First come named moves, each a turn or a mirror, each shown by rows before and after it. For each pair of rows after them, which moves, in which order, take the first row to the second? The first pair is done for you.
j675 (before -> after):
| -0.956 | -0.754 |  0.429 | -0.131 |  0.210 | -0.321 | -0.634 |  0.538 | -> | -0.507 |  0.309 |  1.005 |  0.552 |  0.188 |  0.317 | -0.999 |  0.352 |
|  0.019 | -2.200 | -1.514 | -0.918 | -1.228 | -0.321 |  2.275 |  0.249 | -> |  1.447 |  1.876 |  0.322 |  1.495 | -1.077 |  1.279 |  1.747 | -0.560 |
| -0.332 | -2.142 | -0.979 | -1.372 | -0.792 | -1.046 |  0.013 |  0.112 | -> |  1.440 |  1.966 |  0.978 |  1.036 | -0.488 |  0.505 | -0.457 | -0.888 |
j211 (before -> after):
| -0.615 |  0.612 |  1.781 | -0.076 |  0.077 |  0.080 | -2.865 | -0.333 | -> |  0.176 |  2.065 |  1.788 |  0.942 | -0.094 |  0.723 | -1.971 | -0.597 |
| -0.209 | -2.108 | -0.400 | -1.830 | -0.007 |  0.256 | -0.327 |  0.079 | -> |  1.224 | -0.876 | -0.092 | -1.240 |  0.372 |  1.643 | -0.710 | -0.565 |
| -0.054 | -1.236 |  0.187 | -2.192 | -0.315 | -1.428 | -0.082 | -0.820 | -> |  1.116 | -0.709 |  0.909 | -2.256 |  0.051 |  0.078 | -0.431 | -1.613 |
| -0.431 | -0.499 |  2.323 | -0.001 |  1.752 |  0.075 | -0.762 |  1.331 | -> |  0.205 |  0.270 |  2.139 |  0.741 |  1.784 |  0.592 | -0.424 |  0.960 |
j637 (before -> after):
| -0.582 | -1.667 | -1.957 | -1.718 |  1.195 |  1.691 |  1.896 |  0.196 | -> | -2.198 | -2.249 | -0.238 | -2.271 |  1.163 |  0.412 | -1.219 |  0.236 |
| -1.908 | -0.192 |  0.360 | -0.702 | -0.079 | -1.854 | -0.073 |  0.118 | -> | -0.616 |  0.357 | -0.920 | -0.390 |  0.120 | -0.790 |  2.556 | -0.089 |
| 0.330 | 1.533 | 0.490 | 1.165 | 0.237 | 0.740 | 0.361 | 0.093 | -> | -0.350 |  1.309 |  1.137 |  1.053 |  0.256 |  0.241 | -0.639 |  0.301 |
|  2.823 | -1.353 | -0.903 | -0.217 |  1.713 |  0.611 |  1.631 |  0.519 | -> |  0.758 | -1.898 |  1.362 | -0.666 |  1.663 | -1.212 | -2.450 |  0.840 |
j652 (before -> after):
| -0.284 | -1.445 |  0.502 | -0.154 |  0.228 | -0.677 | -0.906 | -0.698 | -> |  0.446 | -1.292 |  0.693 |  0.127 |  0.404 |  0.344 | -0.792 | -1.113 |
|  1.669 | -0.525 | -0.833 | -1.313 |  1.535 |  1.414 |  0.478 | -0.579 | -> |  1.766 |  1.816 |  0.108 |  0.307 |  1.288 |  1.417 |  0.419 | -0.738 |
|  0.242 |  0.703 |  0.233 |  1.428 | -0.169 | -1.096 | -0.025 |  1.107 | -> | -0.213 | -0.692 | -0.167 |  0.639 | -0.264 | -1.409 | -0.090 |  1.283 |
Then:
Each pair is 2 to 3 moves apart.
| -2.385 |  0.267 |  2.193 |  0.872 | -0.390 | -1.333 | -4.147 | -0.680 | -> | -2.501 | -2.699 |  0.590 | -1.308 | -0.352 | -1.064 | -3.310 | -0.472 | | j211 j675
| -0.443 | -1.934 | -3.735 | -1.651 | -0.712 |  0.427 |  2.015 |  0.350 | -> | -0.218 |  4.362 |  0.035 |  2.218 | -1.140 | -0.042 |  0.158 | -0.209 | | j211 j675 j652
| -1.521 | -2.988 | -0.146 | -1.100 | -0.713 | -0.229 | -2.135 |  0.264 | -> |  1.072 | -0.941 |  0.917 | -0.083 | -0.163 |  2.776 | -2.364 | -1.018 | | j652 j675
| -1.791 | -2.190 | -0.321 | -1.875 |  0.697 | -1.690 |  0.005 |  0.940 | -> | -0.696 |  2.305 |  2.424 |  0.740 |  0.889 | -0.493 | -1.698 | -0.195 | | j637 j675 j637
|  3.205 |  2.167 |  1.156 |  1.264 |  0.381 |  4.030 |  0.246 | -1.402 | -> | -0.552 | -1.411 | -3.190 |  0.002 | -1.025 | -1.537 |  4.194 |  1.271 | | j211 j675
| -0.949 | -0.342 | -2.677 | -1.201 | -0.425 |  0.916 |  1.959 | -0.578 | -> | -1.602 |  3.073 |  0.311 |  0.898 | -0.684 | -0.031 | -1.141 | -0.868 | | j637 j675 j211
| -0.484 | -1.686 | -1.361 | -0.952 | -0.646 |  0.148 |  1.969 |  0.735 | -> |  0.328 |  2.260 |  1.309 |  1.491 | -0.547 |  0.910 |  0.280 | -0.037 | | j637 j675 j637
| -1.726 | -1.184 |  0.987 |  0.376 |  0.285 | -1.448 | -2.063 |  0.861 | -> |  1.749 | -0.883 | -1.036 |  0.405 |  0.817 |  1.916 |  1.880 | -0.264 | | j211 j675 j637
|  1.237 |  0.853 |  0.181 |  0.448 | -0.178 |  3.625 |  2.177 | -0.982 | -> | -0.462 |  2.101 |  2.772 |  1.245 | -0.367 |  2.246 | -1.325 | -1.027 | | j637 j211
| -1.925 | -1.805 |  0.952 | -0.543 |  1.411 | -1.752 | -2.814 |  0.974 | -> | -0.324 | -1.934 |  1.551 | -1.241 |  2.260 |  0.513 | -3.356 |  0.113 | | j211 j675
|  0.133 |  0.673 |  1.472 |  1.352 |  0.384 | -2.052 |  0.298 |  1.050 | -> |  0.471 |  0.989 |  1.898 |  1.625 |  0.500 | -1.313 | -0.043 |  0.797 | | j652 j675
| -2.251 | -1.631 | -0.244 | -1.584 | -0.648 | -0.282 | -2.257 |  0.485 | -> | -1.631 |  0.805 |  1.498 | -0.251 | -0.574 |  0.365 | -3.421 |  0.027 | | j637 j675 j637
|  2.677 | -0.832 | -0.721 | -0.665 |  1.441 |  3.864 |  0.863 | -0.519 | -> | -0.439 | -3.446 | -2.392 | -1.910 |  0.604 | -0.287 |  1.758 |  1.191 | | j652 j675
|  0.056 | -0.830 | -1.676 | -0.107 |  0.785 | -1.279 |  2.894 |  0.236 | -> | -0.196 |  1.892 |  2.132 |  1.597 |  1.056 | -1.451 | -0.970 | -0.573 | | j637 j675
|  0.428 | -1.425 | -2.336 | -1.547 | -0.282 |  0.377 |  3.245 |  0.133 | -> | -1.911 | -1.667 | -1.341 | -1.450 | -0.603 | -2.253 |  1.586 |  1.172 | | j675 j211 j211
|  1.413 | -2.487 |  0.938 | -3.792 |  0.417 |  3.163 |  0.697 | -0.151 | -> |  1.135 |  1.331 |  4.152 | -1.601 |  0.348 |  2.534 | -2.038 | -0.486 | | j652 j637
|  1.510 | -2.786 | -0.089 | -2.343 |  0.467 |  1.992 | -2.129 | -1.295 | -> |  3.157 |  1.450 |  0.779 |  0.594 |  0.498 |  3.208 | -0.785 | -1.925 | | j637 j652
| -0.221 | -0.200 | -3.448 | -0.644 | -0.041 | -0.066 |  5.055 |  0.869 | -> | -2.070 |  0.301 | -2.809 | -0.078 | -0.504 | -2.351 |  4.253 |  1.719 | | j675 j211
|  0.988 |  1.695 |  3.214 |  1.004 |  1.968 | -0.460 | -1.099 | -0.431 | -> |  1.220 | -2.526 | -0.307 | -1.647 |  2.067 | -0.146 |  2.209 |  0.036 | | j675 j637 j211
|  1.711 | -1.734 | -1.328 | -0.735 |  0.485 |  3.560 |  0.955 | -0.495 | -> | -0.624 | -3.262 | -2.535 | -1.342 | -0.139 |  0.407 |  1.787 |  1.015 | | j675 j652 j675
| -0.921 |  1.164 |  3.259 | -0.112 |  0.752 |  0.517 | -3.604 | -0.397 | -> | -2.366 |  2.244 |  2.476 |  0.952 | -0.100 | -2.227 | -1.817 |  0.749 | | j211 j652
|  1.411 | -1.472 | -1.003 | -1.445 |  0.905 |  2.542 |  0.109 | -1.133 | -> |  1.423 | -1.343 | -1.949 | -0.825 |  0.580 |  1.875 |  1.876 | -0.850 | | j211 j675
|  3.270 |  1.079 |  0.438 |  0.371 |  1.180 |  3.531 |  0.946 | -1.141 | -> | -0.387 |  1.241 |  3.398 |  0.785 |  0.604 | -0.129 | -3.708 | -0.196 | | j637 j652
|  2.357 |  3.346 | -0.072 |  1.090 | -0.084 |  4.269 |  2.581 | -1.558 | -> | -3.254 | -2.556 |  1.573 | -3.060 | -0.263 | -0.839 | -4.092 |  0.021 | | j637 j675
| -2.141 | -2.612 |  0.223 | -0.604 | -0.749 | -2.055 | -1.548 |  0.740 | -> | -0.694 |  2.024 |  1.830 |  2.309 | -0.816 | -1.116 | -1.377 |  0.102 | | j675 j211
|  2.409 |  1.117 | -0.581 |  0.924 |  0.759 |  2.313 |  0.375 | -1.767 | -> |  1.244 |  1.274 |  1.082 |  1.062 |  0.778 |  1.410 | -2.325 | -1.730 | | j675 j637 j675
| -0.909 | -0.396 | -1.368 |  0.438 | -1.190 | -2.477 |  3.432 |  1.371 | -> |  2.704 |  2.065 |  1.603 |  1.545 | -0.112 |  2.278 |  0.942 | -1.048 | | j652 j211 j675
| -0.703 |  3.010 |  2.150 |  1.867 | -0.095 | -1.573 | -3.008 | -0.058 | -> | -0.121 | -2.775 | -3.242 | -2.002 | -0.091 | -1.314 |  1.829 |  0.774 | | j675 j637 j211
| -0.824 |  1.957 | -0.778 |  2.783 | -0.765 | -1.930 |  3.437 |  1.211 | -> | -1.241 | -0.975 |  3.148 |  0.050 |  0.810 | -0.076 | -4.181 | -0.077 | | j637 j211 j211
| -0.530 |  1.602 |  2.805 |  1.128 |  0.295 | -1.139 | -1.577 |  0.275 | -> |  0.107 | -3.255 | -0.474 | -2.133 |  0.611 | -0.170 |  0.826 |  0.430 | | j637 j675 j211
|  0.112 | -2.233 | -0.552 | -0.998 |  1.985 |  4.090 |  1.348 | -0.833 | -> | -1.345 | -3.486 | -1.737 | -1.585 |  1.435 |  2.143 |  2.012 | -0.227 | | j652 j675
|  2.222 |  2.089 |  0.248 | -0.090 |  0.091 |  2.938 |  0.293 | -1.137 | -> |  1.815 |  3.144 | -0.627 |  0.827 | -0.473 |  1.774 |  1.681 | -0.702 | | j637 j652 j637
| -1.561 | -1.520 | -0.786 | -1.097 | -0.695 | -1.656 | -0.846 |  0.822 | -> | -0.039 |  1.267 |  1.620 |  0.555 | -0.216 |  0.393 | -2.602 | -0.483 | | j211 j675 j652
|  0.263 | -4.307 | -1.147 | -2.670 |  1.681 |  1.506 |  0.987 | -2.027 | -> | -0.204 | -2.152 |  2.294 | -1.568 |  1.962 |  1.470 | -3.390 | -2.773 | | j211 j675 j637
| -0.727 | -1.967 | -0.525 | -0.957 |  0.643 | -1.407 | -0.987 |  1.231 | -> | -1.206 |  0.196 |  0.038 |  0.757 |  0.324 | -2.400 | -0.628 |  1.679 | | j675 j211 j652
| -1.476 |  3.194 |  0.197 |  3.269 | -1.164 | -2.213 |  2.719 |  1.417 | -> | -0.323 |  1.074 | -1.869 |  1.744 | -0.807 | -0.449 |  4.904 |  1.136 | | j637 j211 j637
|  0.119 |  0.088 |  1.599 | -0.725 |  1.675 |  1.267 | -3.923 | -0.650 | -> | -1.407 | -1.816 |  0.476 | -1.760 |  1.207 | -0.738 | -3.531 |  0.389 | | j652 j675
|  3.687 |  0.071 | -2.517 |  0.613 | -0.241 |  3.349 |  4.060 | -1.182 | -> |  2.433 |  4.498 | -0.169 |  3.657 | -1.036 |  1.402 |  2.457 | -1.032 | | j211 j211 j675
|  1.871 |  2.059 |  0.659 |  0.700 |  0.048 |  2.429 |  1.068 | -1.396 | -> |  0.979 | -2.338 | -0.960 | -2.136 |  0.246 |  1.869 |  1.111 | -0.778 | | j675 j211
| -1.499 | -3.668 | -1.918 | -1.328 | -0.302 | -1.186 | -1.556 |  0.854 | -> |  2.307 | -1.668 | -2.795 |  0.023 |  0.253 |  2.996 |  1.448 | -0.454 | | j637 j652
| -2.209 | -1.240 | -0.043 |  0.468 | -0.416 | -2.748 |  0.003 |  0.390 | -> | -1.399 | -1.532 | -1.001 |  0.637 | -0.391 | -1.964 |  1.908 |  0.371 | | j675 j637 j675
|  0.433 |  0.939 |  1.086 |  1.049 |  0.859 |  1.259 | -2.753 | -0.940 | -> |  0.374 |  2.007 | -1.323 |  2.202 |  0.137 |  0.069 |  1.612 |  0.002 | | j637 j211
| -2.263 | -0.081 |  1.753 | -0.427 |  0.191 | -2.585 | -0.566 |  0.455 | -> |  0.867 | -0.588 | -0.534 | -0.824 |  0.892 |  1.103 |  3.090 | -0.298 | | j211 j637 j675
|  1.164 | -0.417 | -1.866 | -0.255 | -0.152 |  0.973 |  2.129 | -0.694 | -> |  1.874 |  0.470 | -0.335 |  0.113 |  0.246 |  2.186 |  0.028 | -1.340 | | j637 j211 j637
